In the rows, zero is written as 128.
The rows of T fall into a few groups, and each row is roughly a mix of its group's hidden directions.
T, 114 rows:
[[132 157 108 154 136 149 102 105 177 153 122 105]
 [119 140  99  86 156 131 126 139 159 155 144  88]
 [143 108  81 144 114  92 133 100 160 149 151 133]
 [141 110  87 124 145 131 175 106 139 137 172 120]
 [116 155 169 120 116 163 143 167 130 153  97 131]
 [105 108 141 117  86 127 103 113 150 162  87 143]
 [129 127 134  77  85 112 163 144 130 132 112 100]
 [122 158 120 151 142 142  96 145 176 141 155  97]
 [121  82 138 156 140 129 117  96 118 142 146  79]
 [137 165 126  91 130 170 164 123 102 140 153 133]
 [121 166 139 133 167 127 124 144 105  80 159 120]
 [ 80 119 115 114  98 135  88 124 119 153 153 154]
 [108 111 142 120  96 129  94 111 161 169  95 119]
 [129 163 110  77 110 133  97 120 133 136 109 165]
 [150 144 110 112 151 136 154 102 113 100 105  77]
 [147 109  81 103 161 110 142 110 130 117 158 156]
 [123 127 162  75 135 110 143  94 130 167 131 121]
 [ 95  95 151 109 103 132  87 157 136 127 158 117]
 [155 138 141 107 123  90 122 181 146 100 142 114]
 [137 145 125 147 140 138 195 134 131 154  95 133]
 [111 121 115 154 135 161 136  67 109 156 125 135]
 [113 137 109 107 102 124  89 144 109 116 107 180]
 [163 110 160  79 141 130 115 122 113 103  96 119]
 [125 137 128 124 129 104 138 107 190 169 117 107]
 [117 144 143  96 121 137 150  79 173 146 114 118]
 [113 139 192 139 125 109 114 128 111  93 151 117]
 [110 115 139  96 111 134  63 145 145 121 148 138]
 [120  87 127 137 137 119 146 114 146 181 102  96]
 [121 129 157  93 152 162 101 165 123 120 163 129]
 [126 126 121 101 166 140 176 163 130 151 122 159]
 [ 88 151 186 142 131 121 128 119 116  96 146 123]
 [161 143 124 158 149 130 118 107 170  84 142 117]
 [109 114 142 109 164 143 122 147  73 132  92 122]
 [135 103 175 144  78 138 158 122 124 103 130 125]
 [137 104 123 103 151 110 120 130 119  99 173  82]
 [171 157 103 108 141 125 163 102 120 116 110 160]
 [142  96 163 133 104 129 183 103 108 115 124 130]
 [126 152  78 123 175 122  94 139 137 151 138 122]
 [116 138 159  82 124 138 148  81 152 147 110 123]
 [103 140 106 115 119 141  80 142 144 160  98 159]
 [147  79 135 138 142 128  82 132 114 145 130 168]
 [ 99 166 115  99 117 125 139 117  72 151 123 125]
 [132 139  78 148  86 132 146 172 118 138 130 122]
 [106 171 128 129 159 168 103 131 159 155 125 138]
 [108 165 112  97 109 113 100 101  84 132 128 109]
 [100 129 170 174 118 144 120 157 133 148 100 114]
 [173 132 108 113 168  93 132 131 139 144 166 134]
 [102  81 142 159 127 121 104 132  91 113 135  97]
 [120  95 115 137 139  74  94 138 153 118  98 126]
 [144 106 109 155 119 132  98 135 177 102 104 101]
 [114  91  90 130 128 132  92 128  85 141 115 156]
 [131 105 117 127 153 151 118 174  75 128 114 111]
 [124 114 181 148  94 136 171 109 141 112 131 124]
 [134 169 129 142 141 110 148 102 174 114 168 125]
 [116  80 123 168 112 158 104 139 129 156 133 102]
 [143 155 128 118 139 110 177 110 179 150 124 129]
 [129 149  89 150 126 120 155 156  86 114 138  92]
 [138 106 139 153 129 107 190 132 109  96 146 123]
 [125 133 116 129 157 136 161 155 168 165  94 145]
 [143 146 109 139 157 129 110 163 106  93 167 103]
 [119 162 132 121 147 123  97 107 101  81 159 145]
 [133 109 125 119 167 166 137 152  91 156 102 109]
 [142 132 114 120 195 102 121 147 141 116 150 149]
 [117 143 150 129  88 176 132 128 113  98 100 155]
 [164 119  96 112 149 124 118  95 141  98 172 125]
 [173 145  91 133 137 112 160  86 136 115 113 133]
 [118  88 126 111 155 137 111 151 149 124 184 115]
 [105 114 153 168  92 149 162 135 140 118 129 162]
 [147 117 155  71 125  88 127 155 122 142 129 113]
 [164 157 136 119 119 157 134 125 148 102 136 181]
 [121 146 119 121 141 152 130 134 121 148 115 202]
 [165  90 143 128 143 142  88  92 148 121 109 138]
 [120 140 103 105 120 109 165 140 100 145 121  74]
 [ 91 174 118 130 105 134 178 132 107 135 140 116]
 [187  98 143 122 142 118  88 132 135 115 136 150]
 [180  99 139 111 142 126  92 126 159 105 110 133]
 [ 80  91 144 128 125 126 123 159 110 142 162 103]
 [161 121 122 112 193 124 116 107 148 118 132 152]
 [136 142 172  96 144 170 139 136 118 142  94 106]
 [156 174 123 134 121 142 151 152 113  79 143 144]
 [162 123 129  79 129  92 113 104 112 126 118  92]
 [ 87 131 110 141 176 145 143  85 119 147 126 137]
 [136  79 102 139 119 139 154 108 128 176 111 141]
 [ 96 137  98 119  93 154 154 125 153 144  89 110]
 [108 133 121 110 176 101 138 147  92 133 131  86]
 [149  97 115 146  82 102 122  95 144 103 122 154]
 [154 131 137 132  96 160  93 162 143 122 145  90]
 [ 81 130 135 125  79 147 140 152 108 128  95 115]
 [169 126 128 126 163  89 117 124 153 139 172 134]
 [105 121 122 144 138 163 137  67 109 155 118 140]
 [100 112 147 136  99 143 105 175 102 108 104 149]
 [ 97 106 131 161 102 132  97 154 146 149 136 169]
 [139 133 119 100  76 129 125 113 138 126 110 183]
 [171 154 149 135 110 134 148 100 101  91 125 102]
 [145 156 149  87 123 179 122 131 113 132 102 151]
 [151 143 158 157 115 132 161 139 139 126  71 135]
 [142  88 158 152 138 153 140 151 157 112 164 111]
 [123 121 157 175 134 134  96 134 102  81 139 134]
 [139 118 148  74 126 116 142 128  78 158 122 125]
 [ 97 151 127 120 122  84 144 111 158 129 108 172]
 [133  97 133  85  87 128 146 148 166 128 145 108]
 [129 142  73 139 144 132  87 150 154 153 146 127]
 [107 111 177 132 133 165 134 148  90 120 102 116]
 [133 106 177 129  84 130 163 117 111 100 119 134]
 [125  84  97 138 112 118  97 146  79 115 131 137]
 [161 131 146 151 117 130 171 136 164 127  90 104]
 [159 165 132  78 103 142 129 122 126 115 105 159]
 [105 156 147 115 123 113  90 135 101  76 133 147]
 [107 141 131 150  87 155 129 150 130  82  97 109]
 [ 99 118 110 139 164 134 117 157 112 141 135 185]
 [103 132 104 153 128 134 135 129 176 180 110 115]
 [139 163 116 139 163 104 150 110  83 123  97 119]
 [117 137 134 102 151 123 147 135  59 117 150 121]
 [104 158 108 184 111 138 135 133 158 114 153 137]]
One row of each group comes first, with its name. Which group is each row after those in?
[ 94  95 102 125 111 123 127 126 132 180 103  99]  M
[ 79 121 126 134 145 102  79 154 121 134 106 112]  N
[137 110 164 138 133 109 131 141  76  86 120 147]  L

[ 98 119 137 135  77 166 119 126 148 125  88 137]  M
[136 109 172 130  75 135 161 127 118 102 119 140]  N
[ 95 143  93  93 162 100 112 135 116 155 122 109]  L
[109 121 154 103  86 138 113 132 126 139  79 159]  N
[145 139 137 124  99 166  82 166 144 128 134 101]  N
[151 134 149 102 148 119  79 153 153  98 105 127]  L
[111 122 134 102 120 134  62 146 164 130 140 119]  L
[167 103 133 143 128 142  88 117 171 100 112 139]  M
[186 115 126 102 141 118 127  91 134 161 146 139]  M
[121 124 139 125 187 111 150 158  91 120 129 104]  L
[179 111 160 104 137 125 100 122 133  89 112 119]  M
